In the data rows, 128 means zero.
Here are some points:
106,96,95,133,147,126,103,102,144,85,173,91,129,120,165,110,145,144,114,135,107,83,153,121
154,133,136,131,137,127,85,114,101,132,159,120,179,122,123,109,128,170,80,79,165,75,169,97
144,148,106,146,132,128,114,160,72,160,108,157,146,121,77,125,128,127,87,106,188,136,95,91
107,131,118,114,110,180,131,152,135,132,113,162,99,148,98,144,113,100,160,173,129,142,107,133
85,131,121,161,135,91,114,122,100,139,113,139,110,150,117,172,89,132,128,103,158,142,136,131
155,134,171,117,134,114,124,142,145,197,112,146,124,152,107,103,70,135,89,129,85,108,40,131
164,133,95,104,155,166,130,156,134,124,106,151,117,137,124,95,144,106,150,135,87,124,110,107
141,128,92,102,101,154,139,158,134,99,182,147,162,184,98,157,160,151,126,154,103,149,130,121
160,175,128,105,162,217,111,145,117,149,138,97,137,177,143,124,149,149,143,165,135,118,154,102
138,107,159,104,92,75,143,134,154,110,191,166,152,179,111,154,155,141,77,143,75,170,74,114
99,141,143,127,119,114,119,122,121,151,133,119,81,110,164,127,95,93,157,120,123,129,93,127
165,124,128,122,142,139,141,145,135,129,101,126,134,114,135,111,124,132,132,135,73,125,120,125
125,129,130,133,133,119,132,122,119,128,119,125,86,106,125,90,121,127,131,127,121,135,118,110
186,131,119,164,149,105,136,147,120,143,111,105,114,120,148,142,112,160,105,111,135,135,163,123
160,134,112,135,137,94,97,156,90,169,96,116,118,128,152,147,151,121,88,171,141,193,136,106
121,158,180,121,150,189,144,84,161,132,172,133,119,122,145,105,112,148,176,167,141,102,143,132
96,139,95,139,104,109,134,145,138,133,141,137,142,163,111,159,90,116,117,132,163,168,108,145
183,151,159,83,226,175,130,41,97,213,90,134,117,119,113,104,150,126,113,106,134,149,75,91
105,98,87,127,136,84,153,93,145,120,124,114,163,124,146,173,181,43,119,107,142,195,123,113
148,133,131,139,143,121,119,168,130,135,58,98,98,165,91,128,89,175,113,134,116,138,116,151
102,109,100,89,109,114,77,121,122,125,126,133,151,121,147,173,167,75,120,114,155,174,149,121
72,137,103,136,91,100,128,155,132,136,137,112,107,170,100,180,103,137,132,121,168,170,94,157
93,180,154,147,71,141,117,161,77,174,176,129,70,136,128,125,109,106,164,95,151,133,85,134
192,135,142,126,123,135,113,147,133,135,139,134,140,155,113,100,143,167,122,132,105,96,128,119
161,131,157,117,163,150,123,132,150,103,89,148,143,119,99,105,109,166,140,135,101,116,104,119
126,99,111,122,104,94,135,128,141,117,97,126,124,111,125,129,142,94,98,116,96,158,126,121
96,136,138,154,96,94,154,118,165,105,128,154,165,112,106,139,134,120,125,73,161,119,160,171
61,146,126,171,82,46,130,187,137,120,78,130,90,179,84,144,71,136,154,111,165,149,140,241
166,161,147,119,187,175,118,111,120,188,48,132,108,139,101,135,109,124,118,111,139,130,124,99
98,120,103,143,156,90,169,143,147,108,66,96,82,117,147,158,128,124,131,119,132,171,170,182
144,153,158,133,133,127,138,132,164,152,111,118,136,141,113,136,133,138,127,150,129,155,129,143
56,76,38,161,66,48,110,122,83,73,175,141,187,108,140,171,131,106,90,112,178,86,158,157
133,119,113,134,103,96,134,144,86,128,111,129,142,128,114,119,137,111,86,116,122,165,94,109
88,109,109,158,141,95,137,155,125,125,53,107,95,137,124,165,149,134,124,99,139,167,149,166
115,189,196,105,184,228,164,61,176,121,222,132,105,122,178,0,81,169,223,203,165,44,175,140
150,112,104,125,155,144,109,135,130,76,144,90,86,140,193,132,152,122,164,117,107,131,135,126
111,127,134,135,110,184,151,145,143,96,80,135,167,163,91,104,152,158,161,172,156,89,129,182
152,197,219,92,181,254,136,42,166,115,193,125,95,111,164,96,150,148,199,176,124,72,161,131
156,154,131,142,134,42,135,148,105,156,89,128,100,103,118,141,157,181,110,80,119,92,101,107
139,111,139,128,117,60,115,95,125,136,123,133,148,102,67,140,100,153,88,123,111,135,81,93
142,115,137,130,135,129,135,133,138,119,109,135,132,134,144,102,132,129,135,140,106,107,127,131
148,129,129,121,164,128,124,143,119,99,147,102,80,153,197,143,156,139,142,97,104,151,140,118
148,129,100,125,52,116,110,203,121,68,167,147,88,207,145,122,139,117,151,143,86,140,56,150
Then 28 other points, each followed by its number:
117,145,141,150,108,128,125,101,165,85,163,109,134,113,129,150,142,113,136,122,134,119,161,136 0
153,137,129,114,170,163,135,128,134,133,138,117,147,154,123,129,138,144,147,142,116,115,138,114 1
140,134,115,113,175,170,120,129,113,134,127,121,139,145,152,146,145,141,133,128,123,137,139,106 2
127,132,95,136,121,97,142,136,129,112,83,157,139,95,119,144,138,104,103,105,147,197,158,144 3
104,129,157,112,133,139,120,118,139,164,99,78,108,140,133,129,99,114,144,144,138,111,109,116 4
173,146,20,157,132,123,139,134,42,185,111,194,168,130,47,125,132,117,100,45,221,141,75,58 5
170,139,81,96,189,203,116,125,119,161,121,103,154,172,105,156,180,106,117,111,122,168,166,74 6
98,133,126,133,114,143,121,122,119,162,91,151,80,82,139,143,140,37,187,83,97,199,90,103 7
77,144,204,124,36,53,131,99,136,181,159,105,2,59,194,56,46,37,224,107,80,156,45,128 8
145,112,132,123,143,116,106,124,145,99,155,101,127,111,133,96,115,141,117,153,80,95,121,121 9
112,118,144,129,76,98,119,131,136,115,155,108,156,170,104,137,107,162,71,153,130,141,98,135 10
120,98,90,133,144,106,112,136,100,130,101,99,122,167,130,160,115,128,91,125,115,159,127,102 11
110,130,142,142,113,131,118,111,135,109,172,110,129,122,144,123,122,131,134,141,155,140,156,122 12
125,144,79,149,59,142,133,217,96,54,186,220,153,180,118,142,202,101,143,106,135,149,64,150 13
142,150,162,118,97,140,153,125,158,156,110,111,134,139,98,135,129,120,145,122,127,174,148,157 14
116,136,138,137,135,110,136,119,130,131,113,121,113,107,124,144,135,125,119,119,127,142,140,133 15
109,120,130,117,156,159,127,137,117,136,145,87,109,108,152,145,98,134,149,129,156,108,152,122 16
138,127,161,136,114,149,126,110,157,133,164,136,183,117,119,134,118,135,121,163,103,120,131,126 17
128,136,168,110,142,140,140,93,190,118,125,104,100,96,187,132,122,111,156,155,109,155,179,139 18
179,87,119,147,166,121,104,109,154,114,69,85,152,116,126,73,101,177,77,181,106,62,153,124 19
191,92,124,140,137,89,133,134,131,112,93,53,131,139,125,66,114,170,74,172,121,41,143,121 20
120,163,128,166,156,159,150,75,158,139,139,140,142,100,167,163,156,110,127,115,151,141,192,117 21
89,106,131,141,94,55,111,80,107,162,235,114,112,93,155,157,120,105,117,81,126,167,109,72 22
66,100,120,116,151,130,127,92,128,91,127,80,171,104,164,184,179,77,129,124,214,135,195,149 23
144,127,134,137,153,101,114,145,141,139,63,111,45,199,116,133,98,174,104,128,116,136,116,153 24
115,96,116,135,146,132,138,112,155,115,151,79,117,125,162,121,129,132,130,159,98,127,131,109 25
150,147,144,139,133,150,108,120,92,169,157,155,136,86,104,83,102,134,154,100,138,60,117,99 26
121,144,168,112,177,208,148,107,151,141,155,118,120,110,186,97,98,157,174,193,141,73,142,116 27
Which three of these numbered points are nearest to each point below by angle, seen from the average point of the first points? Their numbers follow each, nearest first.
127,127,124,118,102,128,140,147,142,112,126,191,133,131,110,121,133,111,111,129,102,148,84,137 > 13 3 7
134,115,112,129,132,136,110,114,150,110,140,110,118,132,160,135,116,124,122,150,105,122,142,121 > 25 9 18
107,46,115,133,48,69,125,137,122,48,168,165,127,86,52,91,86,91,97,117,69,78,24,132 > 9 10 13
168,85,125,139,175,82,124,118,124,115,82,77,180,86,134,37,118,197,165,175,111,22,211,154 > 19 20 9
131,119,130,121,140,124,130,127,141,129,135,101,111,120,159,138,124,128,134,139,101,139,142,114 > 25 18 9
218,95,90,132,124,128,125,149,54,66,105,200,126,74,171,85,234,116,72,72,94,109,89,36 > 5 13 26
119,116,111,120,107,102,131,140,117,101,126,166,144,159,89,155,113,153,80,129,154,131,140,151 > 10 3 13
154,106,139,124,156,101,135,162,130,126,63,105,102,179,83,132,87,175,99,138,92,151,123,161 > 24 11 19
117,150,129,108,129,119,121,142,130,150,99,147,92,110,144,128,131,71,173,98,143,174,91,129 > 7 8 3
81,134,171,150,116,133,115,111,139,148,137,117,26,99,182,94,0,97,195,107,104,142,74,123 > 8 4 7
144,121,161,165,149,119,131,137,100,136,90,93,101,122,148,155,110,140,119,105,86,138,179,163 > 15 24 18
156,155,117,131,138,128,130,120,118,132,137,143,161,70,125,121,157,120,98,124,116,129,135,104 > 21 26 17
196,118,123,79,133,159,106,139,123,153,138,149,117,127,134,106,162,155,112,119,53,153,128,78 > 6 2 1
105,114,104,110,156,122,133,107,102,148,144,69,101,112,168,125,89,136,145,130,136,119,143,122 > 16 25 4
131,127,170,104,127,134,125,101,113,143,151,145,172,140,98,145,136,147,100,136,145,125,149,99 > 17 10 1
